In the rows, 128 means zero.
A state moves one step at a time under one of 6 hidden systems, and each row is a state written as 26 numbers. Each run below is a few steps of one system.
Zemi, run 1:
[[115 128  93 154 112 117 120 162 170 143 171 120 148 118 114 110 160  89
  125 117 134  77 186 101 135 141]
 [128 149 118 177 128 149 174 159 131  99 184 176 143 111 103 111 143  96
  116 144 156 154 150 108 131 135]
 [137 163  96 118 113 142 150  93 133 143 150 139 100 124  96 121 165 117
   91  86 168 162 189 114 108 157]
 [102 131 124 133  57  83 121 105 121 109 162 143 189 129 105 110 142 148
  107 116 145 148 185 123 118 118]
 [110 175 164 135 151 101 140 134 154 155 114 177 152 134  57 130 127 167
  103 131 159 159 153 102 130 102]
 [151 153 160 143  84 105 103 109 124 170 149 144 110 100  98  95  92 155
  128  73 150 190 120 161 106 117]
 [ 68 127 149 107  96 104 116  88  91 117 104 148 104 113  83 167 135 164
  156 119 109 172 124 133 137  68]
 [146 111 161 121  97 135  95 122 114 181  44 152 167 149  90 135  98 163
  143  81 127 132  89 108 132 122]
 [143 118 183 104 149 105 126  94  86 111 100 142 126 127 161 136  66 171
  141 162  98 188  72 160 119 127]
 [109 123 150  76 168 118  68 101 135 183  74  79  87 124 134 159 112 156
  155 112  80  90 103 137 122 124]
 [125  86 137 156 115 139  89 165 104 116 122 121 166 122 159 131  82 127
  186 157  74  91  41 156 138 111]]
Totuf, run 2, 11 rows:
[[160 144 119  90 139 120 137  90 135 137  55 115  89 155 151 131 137 145
  126 126 125 135 143 106 145 112]
 [117 122 159 115  92 102  92 116 103 146 120  80 156 133 138 115 140 157
  138  99 113  94 129  93 135  88]
 [119 124 139 156 143 128 144 178 127 156 113 138 115 112 150 129 116 118
  168 142  95 105 153  58 143 112]
 [137 137 163 107 147 168 152  90  80 139 141 105 100 101 163 121 105 117
  123 106 124 154 145  93  97 155]
 [106 129 100 122 142 132 117 133  73 106 179 109 149 130 134 150 181 138
  135 145  82 109 109 101 120 159]
 [103 111 116 150 140 188 132 149 148 145 143 131 170 111 127 132  99  89
  116 136 141  85 140 134  98 172]
 [152 152 136 143 155 136 175 132 116  86 173 149 145 143 133 108 131 140
   82 170 166 168 118 142 115 144]
 [130 139  52 103 134 127 116 115 168 127 127 103 107 160 120 140 177 130
   92 132 148 104 153 173 119 156]
 [109 116 135 167  60 122 122 146 146 112 153 125 170 132 107 103 121 132
  106 116 182 118 133 160 133  68]
 [140 120 101 138 123 105 175 162 158 126  79 176  66 155 122 146 144 129
  131 146 144 164 165 115 158 108]
 [134 109 156  91  67 106 103  81 107 157 114  98 102 129 117 122 128 152
  110  50 151 161 152 141 112 127]]
Totuf, run 3, 11 rows:
[[111 110 175 133 112 146 145 126 127 104 169  91 126 119 133 108 118 115
   88 112 187 121 137 151 118  90]
 [154 104  73 139 113 114 161 171 124  94 122 140  84 164 147 140 185 119
  136 143 127 133 135 113 161 131]
 [ 99  74 161  98  80 131 122 100 132 135 124 104 131 120 124 135 113 101
  101  80 162 120 179 143 111 142]
 [154 116 138 157 112  76 143 187 110 108 173 167 133 139 101 122 176 136
  137 124 119 156 120  86 158 129]
 [119 109 104 103 118 124 121 101 165 166 117 137  84  98 137 137  94  85
  138 103 117 138 194 151 100 189]
 [118 150 168 145 111 106 116 117  82  92 203 151 157 102  74 116 150 137
  132 108 129 173  85 131 137 105]
 [126 121  37 134 136 138 122 134 170 149  77 179 109 131 123 165 122 104
  167 153  85 121 139 150 129 183]
 [115 142 212 114 120 138 108  72 116 123 142 134 188 111  79 113  77 145
   92 104 174 165  95 167 104 110]
 [172 162  46 145 165  79 118 174 161 131  92 168 110 170 126 141 173 168
  156 182  81 129  91 131 164 141]
 [ 97 132 178 102 112 152  87  59 172 171  97  78 134  95 132 109  43 117
  110  92 165 103 148 188  94  95]
 [163 164 128 169 141  91 150 178  94  81 130 157 114 156 124 119 179 174
  164 172 101 153  56  87 192  49]]
Zemi, run 4, 11 rows:
[[119 116 124 134 123 112  94 142 132 159 101 137 128 118 129 141 103 138
  173 130  83 116 109 135 131 128]
 [119 117 156 128 155 170 128 125  94 123 117 129 130 111 136 142 101 115
  152 135 104 123  82 120 127 132]
 [145 123  89 108 145 148 111 112 108 133 110 112 114 145 150 145 140 138
  136 133  99 121  95 142 118 170]
 [107 113 119 117 134 151 118 111 128 111 120  95 165 133 171 130 106 119
  126 164 116  83 122 142 116 127]
 [153 147 117 132 179 135 123 155 144 122 137 105 135 146 134 123 155 132
  115 155 124  90  92 127 141 133]
 [143 136  87 154 125 155 140 140 160 124 141 110 101 121 169 106 112 100
  129 147 142 111 134 164 121 121]
 [122 123 117 127 127 141 150 136 118  88 157  98 110 133 136 127 184  97
  121 123 140  98 138 101 155 105]
 [160 120  78 151 100 124 155 163 155 130 113 150 134 154 141 113 148 116
  119 136 144 122 168 110 139 147]
 [133 129 166 127 137 120 169 127 124 104 169 122 127 115 152 104 125 106
   97 133 155 143 180  94 122 133]
 [127 143 101 132 120  76 122 156 149 156 164 140 102 128 102 129 174 143
  120 114 123 138 180 109 123 156]
 [ 82 118 149 161  90 143 144 140 129 138 160 161 157  93 105 123  95 110
  127 118 152 143 173 117 107 119]]
Kib, run 5 (11 x 26):
[[183 144  88 113 151  99 102 105 205 140  73 146 155 131 142 103 105  80
  152 142  92  91 148 121 162 166]
 [ 81 169 142 153 149 162 114 100 154 121 131 120 111  75 127 123  69 104
  169 152 119 108 103 172 133  44]
 [148 172  30 153 146 218 156 127 110 131 113 162 112 136 111 144 169 103
  144 133 119 130 110 101 126 165]
 [100  95 140  94  82 183 131  57  74  94  71  80 177 143 179 135  97 135
  120 131 134 109 125 129 111  97]
 [121 162 137 134 218 133 137 169 130 116 169 121 201 151 126 129 158 152
   87 193 120  76 109  88 117 163]
 [170 158 101 127  98 107 142 110 179 158  91  84  99 132 213  71  95 131
  119 137 142 114 217 109 128 100]
 [ 47 159 129 161 138 154 122 149 108 107 250  93  99  76  96 136 174 114
  128 128 138 104 127 140 111  78]
 [142  89  48 157  54 168 174 171 112 167  89 170 127 161 148 140 142 125
  118 106 151 152 201  91  96 197]
 [ 89  90 243 103 114 129 130 103  50  96 181  74 153 124 154 124  87 182
   82 129 164 163  90 168  81  96]
 [199 150  91 114 175  53 128 168 178 144 170 156 160 168  95 111 199 134
   74 128 130 127 168  96 132 243]
 [110 101 182 132  32  54  87  98 179 147 116  97 110  93 156  82  46 133
  149  95 151 138 179 183 134  31]]
gegak, run 6 (11 x 26):
[[ 93  79 121 134  64 114  98 146 129 145 160 120 125 108 115 137 133 104
  148  83 119 110 159 137 119 138]
 [ 77 104 123 148 146 129 153 167 113 108 148 176 140 125 106 171 128 136
  136 177 115 151 123 138 114 145]
 [136 123 149 105 129 168 140 105 101 153 125 143 124 130  87 142 134 126
   93  79 160 161 133 118 100 181]
 [149 129 138 112 131  59  84 126 135 128 161 131 142 140 107 123 134 171
  118 131 112 154  90 182 120 155]
 [122 176 143 135 163 122 128 118 191 140 113 169 133 111  59 121 121 107
  118 125 156 129 147 127 151 100]
 [190 131 145 162 101 149 141 131 113 113 131 139 102 123 144  89  91 117
  142 111 151 168  70 161 141 105]
 [128 135 131  88 144  84 149  98 127  87  95 116  80 154 130 148 175 147
  121 143 123 145 147 109 169  80]
 [155 122 162 158  91 115 109 171 128 189  89 125 144 129 138  99 106 143
  161  88 118 103 132  62 144  99]
 [135 135 136 124 197 113 166 145 128 112 134 122  94 121 206 129  94 135
  136 208  87 137 139 119 119 147]
 [117 109 137  92 120 162 106  82 126 159 118  83  90  92 129 134 131  65
  145  56 117  88 165  97 125 151]
 [ 97  81  98 144 120 111  90 166 105 109 135 133 146 128 149 164 117 141
  184 175  58 108  64 174 129 133]]
gegak, run 7:
[[148 131 132 114 144 171 139  95 120 137 130 118 123 114 149 118 100 103
  113 117 139 136 129 139 100 175]
 [116 117 110 104 117 101  91 101 125 100 154 105 130 126 117 137 156 124
  135 120 105 117 108 164 136 133]
 [104 135 109 150 120 144 125 142 150 134  96 164 166 134  81 143 129 127
  135 136 135 111 125 123 141 103]
 [158 138 138 144 128 164 154 127  94 118 133 130 145 143 148 110 111 150
  106 140 153 155  98 131 111 134]
 [147 142 112  95 125  90 120  99 139 121 134 100 116 147 133 117 171 143
  100 117 137 128 157 127 134 138]
 [117 132 135 161  94  98 106 155 160 150 138 133 157 112 121 104 104 127
  146 123 125 108 148 127 136  96]
 [123 134 117 152 146 154 177 145 121 101 146 150  97 114 151 128 119 104
  133 164 134 151 139 118 127 123]
 [127  94 135  99  85 133 129 100  92 132 118 109  93 130 137 141 142 125
  126  79 134 146 148 119 121 141]
 [102 116 136 130 131  73 102 165 119 140 141 138 144 132 115 148 146 168
  147 147  88 124 123 117 131 130]
 [126 154 138 137 169 163 145 132 151 168 112 158 128 112 111 132  95 118
  121 133 139 133 150 112 105 159]
 [152 121 144 115 128 133 109  99 107 114 168 102 100 110 145 115 111 121
  128 110 123 153  86 178 112 154]]
numun, run 8:
[[141 179 143 141 155 180 187  80 113  94 114 143 120  87 174  96  85  76
  155 158 119 143 158  66 146  93]
 [116 104 161 116  89 180 147  99  82  82 167  54 107 110 150 111 165  76
  112  73 166  97 140  98 141  80]
 [ 88  54 110 127  48 129 163 123  53  76 143 130 172 137 195 143 119 130
  132 159 110 150 170 113 102 148]
 [100 142 165 119 103 132 127 113  97 165 163 137 211 130  76 120 145 161
   74  82 164 137 186  70  83 169]
 [127 168  80 158 115  83 121 145 127 129 252 124 110 105 141  98 146 155
  109 147 125 169 155 176  77 172]
 [ 32 156  94 109 144 112  97  93 204 167 114 122 130 105  93 160 111 134
  116 151 135  89 209 174  98 107]
 [126 134  87 187  74 126  89 171 167 112 142 145 168 152  68 114 140 148
  127 128 171 110  55 218 147  63]
 [165 150  45  94 133 131 160  77 160 115  18 187 104 184 115 160 137 152
  110 161 141 182 144 165 139 150]
 [207 127 151 119 121  47  91 176 175 164  94  96 103 177 103  99 194 155
  118  68 141  92 125  83 191  93]
 [164 154  93 184 129 117 170 176 125 150  83 183  63 111 200 113  74 141
  210 185  70 176 137  84 146 100]
 [100 146 206 113 152 208 135 110 103 185  87  91  48  99  81 147 136 114
  134  37 163 111 123  64 138  56]]
reneg, run 9, 11 rows:
[[133 173 160 108 204  93 159 122 132 113 183 114  79 114 141 120 146 140
   97 161 130 157 154 110 123 138]
 [111  99 118 120  77 134 134 105 139 112 151  94  52  96 152 120 130  71
  138  86 148 128 177 152 135 101]
 [ 66 101 136 171  96 175 147 147  90 106 136 174 152 101 114 154  86 120
  163 152 122 153 100 145 116  95]
 [146 110  95 101 122 161 129 117  88 145  76 156 155 162  92 162 173 131
  128  91 110 128 117  73 131 195]
 [165  99 190 104 141  42 103 138 146 130 158 127 183 147 131 107 107 159
   86 138 130 143 124 150 117 183]
 [116 170 110  95 211  93 120 100 182 116 146 113  60  98 130 142 145  90
  144 164  89 111 155 139 152 132]
 [153 140 126 156  57 161 108  86 139 135 135 117  95  87 139  82  71  91
  157  75 153 150 113 182 125  84]
 [ 54 148 103 143 113 171 131 112  69  83 123 152 186 139  85 170 159 168
  139 168 117 128  85 125 128  67]
 [181  84 107 117  93 115 115 158 159 166  37 145 164 191 100 135 159 131
  112  79 149  92 140  91 158 164]
 [162 167 199 136 199  50 142 165 144 133 161 149 145 131 152  95  90 186
  105 195 118 168 122 115 124 136]
 [128 164  99  85 146 126 131  74 142 132 134  61  19 101 163 122 178  88
  138  95 109 104 198  93 148 110]]
Kib, run 10 (11 x 26):
[[161 139 158 109 159 116 138 104 138 102 175 126 115 123 107 108 139 108
   86 115 161 155 121 152 129 157]
 [151 113 110 136  74  95 106 119 165 115 141 141 164 122 114  98 125  87
  133 101 136 118 153 142 146 142]
 [ 98 134 151 163 116 118 139 139 138 113 143 181 147 107  94 128  91 130
  139 151 140 166 124 152 128  93]
 [182 164 117 137 116 141 142 111 101 137 120 162 122 133 107 108 139 139
  129 100 131 180 110 103 135 148]
 [114 113 145  93  94  92  99  72  94  96 127 123 164 120 123 134 134 132
  146 117  91 137 124 123 141 122]
 [116 145 145 137 166 103 109 156 148 167 113 164 167 123  94 139 116 146
  144 144  96 117 130  88 132 144]
 [155 159 121 127 129 115 118 108 128 158 101 118  74 117 167 112  91 151
  164 130  96 156 120 138 124 111]
 [ 85 141 111 100 158 146  99  99 114 130 142 113  98 109  80 169 168 116
  140 109 103 108 111 135 127 137]
 [131  90  93 136 102 157 109 153 134 165  61 131 155 153 144 146 104 135
  149 127 111  96 115 133 120 153]
 [113 138 157 107 190 142 139 117 126 112 115 106 110 141 144 147 105 162
  105 179 138 133  80 171 115 103]
 [181 154  82 117 152 145 119 125 163 134 112 100 123 157 123 112 180 106
  109 107 141  83 127 111 153 146]]
numun, run 11 (11 x 26):
[[146 187 114 172 122 156 169 114 121 114 166 166 159 109 144  88  90 132
  114 163 151 178 142 134 102 127]
 [101 142 114  97 135 139 141  92 154 113 157  87  85 126 108 135 181  99
   82 102 175 108 188 137 126 117]
 [111  73  91 160  39  88 115 170 143 111 134 122 157 147 164 118 117 137
  142 146 129 111 150 166 131 100]
 [112 160 128 139 111 144 160 116 133 151  75 194 169 144  71 139 114 162
  102 127 167 171 165 101 117 117]
 [185 151  91 141 103 100 117 151 135 146 184 112  62 139 106  97 189 138
  110  73 158 155 125 146 133 143]
 [ 84 112 103 114 117  70 124 127 163 155  81 141  72 118 160 160  99 148
  166 161  85 141 193 140 126 107]
 [109 139 153 175 103 154  96 173 132 177 111 154 147 121  44 132 132 138
  157  75 148 110  83 108 148  65]
 [165 132  80 119 123 150 144  97  83 114 110 156  52 137 145 149 123 147
  149 133 109 208  75 181 114 157]
 [106  90 166  58 160  79  83 116 138 161  78  95 104 146  93 177 175 137
  131  88  94  81 142  85 154 142]
 [171 131 126 188 117 111  96 189 103 147 148 156 164 114 159  98  83 150
  198 153  62 134  50 122 135 135]
 [107 190 165  80 231 193 149  49 111 143  89 133  92 102 100 161 108 123
  119 137 121 150 117 102 115 136]]
reneg, run 12, 11 rows:
[[123 158  97 148 121 155 188 149 131 135 124 138 104 154 131 125 154 157
   83 145 186 152 180 107 110 110]
 [109 110 139 158  90 115 171 180 121 143 164 145 105 130 118 125 152 135
  102 107 170 154 195  92 116 124]
 [ 88  95 125 133 122 112 169 161 102 136 141 161  77 119 144 164 130 136
  135 144 116 176 183 108 103 160]
 [ 96  92 160 112 115 125 123 124  97 165 151 142  98  88 114 154 113 110
  139  81 107 158 165 108  95 185]
 [ 98  85 134 102 126  98  96 114  92 120 167 136 111 107 117 167 124 129
  151 123  79 156 101 169 106 185]
 [107 106 136  80 155 132  78  79 148 147 101 129 127 111  82 166 107 105
  138 105 104 118 100 182 119 174]
 [161 146 139 122 146 109  76 107 146 119 138 141 135 125  75 122 125 130
  141 111 118 141  37 195 148 133]
 [137 163 118  88 155 123 109  64 161 105  70 121 126 158  94 137 137 149
  110 138 143 128  91 175 157  84]
 [162 151 160 148 114 103 117 138 170 115 102 134 135 144  83  98 139 130
  126 107 166 118  96 127 187  41]
 [149 155 125 137 128 113 171 131 121 100  64 142 105 165 156 123 136 170
  136 173 131 154 122  96 169  47]
 [138 125 187 134 101 123 151 138 111 146  95 107 135 131 146 103 131 132
  131  95 145 111 172  29 157  69]]

Name the system that made each run.
run 13, 2 rows:
[[ 80  93 186 108 158 116 125 135 107 104 193  87 154 106 148 137 130 115
  109 146 116  96 140 117 111 145]
 [144  88  83 129 140 159 129 141 150 114 127 119  88 116 163 141 124  58
  159 131 103  99 114 156 139 174]]
 -> reneg
run 14 (2 x 26):
[[ 85 141  97 167 106 165 119 144 134 169 145 154 153 100 113 132  91 136
  138 131 133 131 144 151  82 146]
 [104 138 139 110 139 125 113 110 140 127 149 126 111 134  76 146 139 155
   86 118 168 155 108 199 107 122]]
 -> numun
run 15:
[[168 101 100 156  59 138 136 116 137 114  88 141 152 125 203  87  53  98
  165 145 121 138 136 150 131 123]
 [ 81 180 172 116 202 160 154  90 110  88 180 144 138  96  75 147 137 118
   98 158 149 150 112 133 116 114]]
 -> Kib
run 16:
[[ 96  90 160 123 160  85 152 145 156  93 188 138 138 109 164 132  84 109
  107 194 126 142 165 178 100 174]
 [ 96 133 139 116 181 129  96 150 171 159 178 109  98 103  57 151 177  93
  112  86 135  79 134 131 128 159]]
 -> Zemi
run 17 (2 x 26):
[[134 131 154 151 172 195 159 151  97 123 127 122 137 134 157 127  92 142
  114 163 143 129  73 132 107 127]
 [173 142  98  85 155 133 150  81 133  93 124  97 124 152 166 113 158 108
   90 139 136 119 154 118 131 169]]
 -> Kib
run 18:
[[126  69 191 131 106 175 148 151 132 156  93  88  96 135 150 127  83 116
   96  87 193 113 127 149 112 103]
 [145  77 143 113 167  77 131 192 116  85 174  90  98 160 158 143 194 131
  116 154 108  99  98 121 156 146]]
 -> gegak
run 19 (2 x 26):
[[119 103 113  94 141 167 156  84  94 104 129 120 142 101 181 138 119  61
  144 135  81 110 179  74 113 200]
 [131 146  94 116 168 110 110 137 120 128 176 123 205 137 136 125 168 131
  117 158  81  87 148  82 111 219]]
 -> Zemi
run 20 (2 x 26):
[[119 149 153  81 176  56 111  70 162  72 154 106  91  92 133 125 145  82
  151 150  83 115 148 127 180  98]
 [121 132 102 157  85 157 103 103 137 100 107 126 190 101 141 106 105  71
  189 128  94  66 115 108 171  76]]
 -> numun
run 21, 2 rows:
[[151  98 131 114 108 136 144  87 117 100 121 199 157 116  94 138 103  79
  128 107 128 189 129 140 125 203]
 [122 141 133  89 143  77 114  70 130  86 160 172 175 117  75 139 150 112
  116 133 104 165 145 133 138 181]]
 -> reneg
run 22:
[[109 160  95 127 125 127 125 114 102 111 117 136  86 135  93 155 185 156
  151 124 112 150  99 123 153  77]
 [142 124  79 112  96 136  95 110 105 160  73 103 112 151 145 141 147 158
  162 102  90 110 110 119 130 129]]
 -> numun
run 23 (2 x 26):
[[170  86 134 154  85  93 126 185  93 151 117 141 148 140 173 110 118 143
  171 119  81 129 128  61 138 155]
 [103 132 159  90 181 118 123 103 100 154 130  92 151 114 190 135  94 153
  129 166  76 111 159  87  90 173]]
 -> reneg
run 24:
[[134 158 144 145 141 128 129 125 129 139 186 126 124  81 131  98 124  89
  143 115 112 123 155  90 128 143]
 [116 152  86 131 131 158 149  92  99  94 163 142 124 100 141 130 137  93
  145 147 103 145 145 115 119 149]]
 -> Totuf
run 25, 2 rows:
[[ 66  97 109  92 153 144 134 121  88  82 135 106 128 153 121 191 182 144
  111 164 113 109 113 138 121 134]
 [154 106 109 136 127 153 108 157 173 158  98 114 187 167 126 117 110 130
   90 124 164  75 115 161 111 168]]
 -> Zemi
run 26, 2 rows:
[[ 99 141  93 142 112  95 124 169 155 177 124 125  32 144 105 154 153 197
  113 122 159 161 146 183 107  85]
 [ 76 124 170 139 120 138 134 163 121 193 100 141  52 120  75 165 120 179
  129  88 163 163 132 134 111  73]]
 -> reneg
run 27 (2 x 26):
[[105  93 127 106 135 117 115 158  76 155 134 119 148 154 117 168 177 167
  118 114  98 112 131  78 105 188]
 [124 117 152 158 139 129 113 183 142 183 186 124 157 101 134 109  89 124
  120 122 130 109 143 129  83 185]]
 -> Totuf
run 28, 2 rows:
[[136 133 117 154  91 191 150 116 100 103 167 112  97 103 138 106 129  86
  130  98 158 141 120 137 127 104]
 [ 85  70 133  85  87 115 144  94  97  95 116 112 115 141 147 161 141 126
  112 122 135 144 170 137 120 129]]
 -> numun
run 29, 2 rows:
[[155 102 170 102 174 119 128  98 205 108  75 156 153 113 118 120  70  40
  136 140 127  97 134 136 170 150]
 [197 122 181 147 129 117 145 124 148  62 143 148 148 117 129  78 106  57
  137 124 148 134  85 130 189 100]]
 -> numun
run 30 (2 x 26):
[[147 178  96 152 145 185 138  94 198 119 105 118 147 122 141  90  74  94
  109 160 178  99 124 188 128  87]
 [137 100 121 118 120 132 175 129 154  45  99 120 117 178 129 129 169 102
   83 154 193 114 124 154 178  70]]
 -> numun
run 31, 2 rows:
[[132 172  96 111 135 181 133  77  65 147 124 114 133 126 147 131 134 158
  126 122 107 150 123 101  88 164]
 [108  88 135 116  86  95  86 146 136 127 173  89 182 143 114 124 155 135
   94 101 143  81 140 150 115 148]]
 -> reneg
run 32, 2 rows:
[[121 111  93 138 100 150 122 137  80 129 131 142 142 126 131 147 150 125
  161 114  87 126 122  91 125 154]
 [ 99 105 169  97 144 128 134 108 100 139  93 126 142 131 151 155  93 157
  120 148 112 141 139 115 102 143]]
 -> Kib
run 33 (2 x 26):
[[138  62  74 122  51 143 136 118 114  85  81 135 215 178 165 133 128 114
  118 143 133 107 141 140 129 161]
 [173 162 180 118 130  82 156 124 122 132 128 152 197 168 109  88 139 183
   63 125 171 167 161  71 125 146]]
 -> numun
run 34, 2 rows:
[[146  96 159 121 118 114 136 109 145 108 113 167 126 116 117 127  87  90
  135 123 135 164 128 155 140 147]
 [156 137 160 128 145 129 115 109 135 115 144 152 147 108  97 111 108 100
  136 115 126 148  86 144 144 140]]
 -> Kib
run 35, 2 rows:
[[144 131 143 120  98  99 103 114 147 137 104 100 113 144 122 111 130 150
  122  99 149 123 116 149 146  75]
 [112 127 103 145 134 103 123 166 135 106 145 150 119 139  88 153 176 133
  144 146 114 124 105 131 159 107]]
 -> Kib
